In the rows, zero is written as 128.
The rows below come in pairs that one turn or mirror swaps. Which row does each named row swap with?
dad: [112 144 102 101  89 163 146 123 130 124 155 119 143 112 137 171 135 115]
toso: [118 179 151 110 133 126 103 109 163 139 127 101 123 116 109 137 107 137]
Zedep: [132 128 176 110 111 126 104 101 138 109 132 144 135 141 131 111 101 152]
Vesev: [111 125 161  95 117 121 115  98 134 118 133 154 126 124 137 102 118 158]
tez: [102 117 106  80 115 129 154 110 126 121 130 147 143 100 129 123 138 135]
Vudo: [132 122 174 110 113 131 108 102 138 108 139 148 128 134 146 111  96 154]
marov: [139 119 149 111  97 161 114 114 151 129 100 116 143 122 133 169 151 124]
Nez: [140 157 140 111 121 139 145 148 141 112 159 120 129 114 137  89 118 138]
Zopo: [118 188 137 110 113 149 110 118 163 146 143 112 128 130 112 160 117 136]
Zovor: [171 105 127 118 114 146 117 121 110 119 132 113 139 117 155 143  98 107]
Zite: [145 130 112 108 117 127 138 116 127 157 166 146 119 119 120 108 108 132]
luzo: [114 147 103 104  90 172 133 127 121 130 153 122 147 116 145 168 132 120]
zalo: [106 181 149 106 115 140 116 108 165 140 139 109 133 131 106 157 116 140]
gavo: [169 108 154 117 105 144 103 122 126 116 135 122 144 138 161 151 101 119]
Zof: [134 100 125 122 122 149 140 113 161 123 115 104 169 105 119 161 118 127]
Vad: [130 122 173 112 116 126 101 103 137 105 139 144 126 137 150 111  99 150]
dalu: [ 97 135 140 115 127 134 138 109 160  93 146 111 161  97 118 146  90 149]
Fegap: [141 159 140 114 105 144 126 151 131  90 134 114 127 123 164 132 142 122]
Mik: [114 113 164  95 116 124 118 102 152 119 141 148 129 126 131  99 116 151]
fove: [115 143  99  93  90 162 142 127 127 133 154 123 149 107 138 164 140 116]
voz: [ 90 156 131  99 114 128 129 115 147  90 150 119 146  95 132 149  80 149]
tesu: [147 118 121  99 133 118 123 124 139 138  97 105 123  92 118 144 111 111]
buki: [100 142 133 119 133 129 138 115 164  95 146 117 168 101 116 141  90 143]
Nevo: [172 110 119 114 101 144 116 133 118 111 138 114 138 128 155 147  96 113]
nek: [129 106 143 113 104 159 129 121 157 129 106 105 149 113 120 175 135 121]
luz: [116 149 101 102  80 167 138 131 132 124 148 119 140 118 142 171 131 118]
Sud: [111 156 130  79  94 133  96 111 118 117 130 140 119 122 149 168  93 126]
Mavig: [137 135 126  99 142 106 115 124 158 142  99 107 123  97 114 138 114 121]
zuli: [ 98 159 130 110 120 137 116 112 149  87 153 118 154 101 131 147  78 144]
nalok: [138 128 110  87 101 137 102 106 120 169 123 141 121 132 130 142 112 117]
Lol: [137 131 177 111 111 123 105 106 149 109 144 150 129 140 147 111 103 146]
Zode: [149 151 127 104 125 134 146 129 130 131 167 137 129 121 132  91 104 136]
zan: [ 97 174 130 117 100 156 120 124 145 140 154 124 132 134 118 172 119 133]
Sota: [139 113 109  86 103 136 111 103 125 173 131 135 121 123 121 141 112 122]
fonag: [149 146 119 106 127 134 145 130 135 145 167 128 126 129 127  95 118 131]
Dem: [140 158 146 121 112 128 134 150 125  91 141 114 131 120 156 108 128 134]
numiv: [103 140 143 113 126 135 145 114 160  96 151 115 165  91 127 141  86 140]
mena: [144 120 116  91 108 138 105 109 117 168 126 148 118 129 123 142 110 120]
dere: [141 146 143 113  98 154 125 145 122  97 118 110 126 118 159 151 145 113]
bep: [124 153 148 108 136 107 113 121 166 138 104 104 126  94 114 138 104 134]
Pura: [164 107 111 106 121 137 127 131 115 122 134 105 145 108 149 147  91 102]
lalo: [128 107 140 115 120 153 125 112 159 140 106 110 152 109 125 170 142 123]
Pobez: [ 98 134 136 114 127 135 137 115 165  89 144 116 163  92 119 146  93 147]
buv: [141 116 111  88 115 132 109 105 118 173 128 139 124 123 125 139 116 119]

marov pairs with Pura
fove pairs with nalok
mena pairs with dad
lalo pairs with Nevo

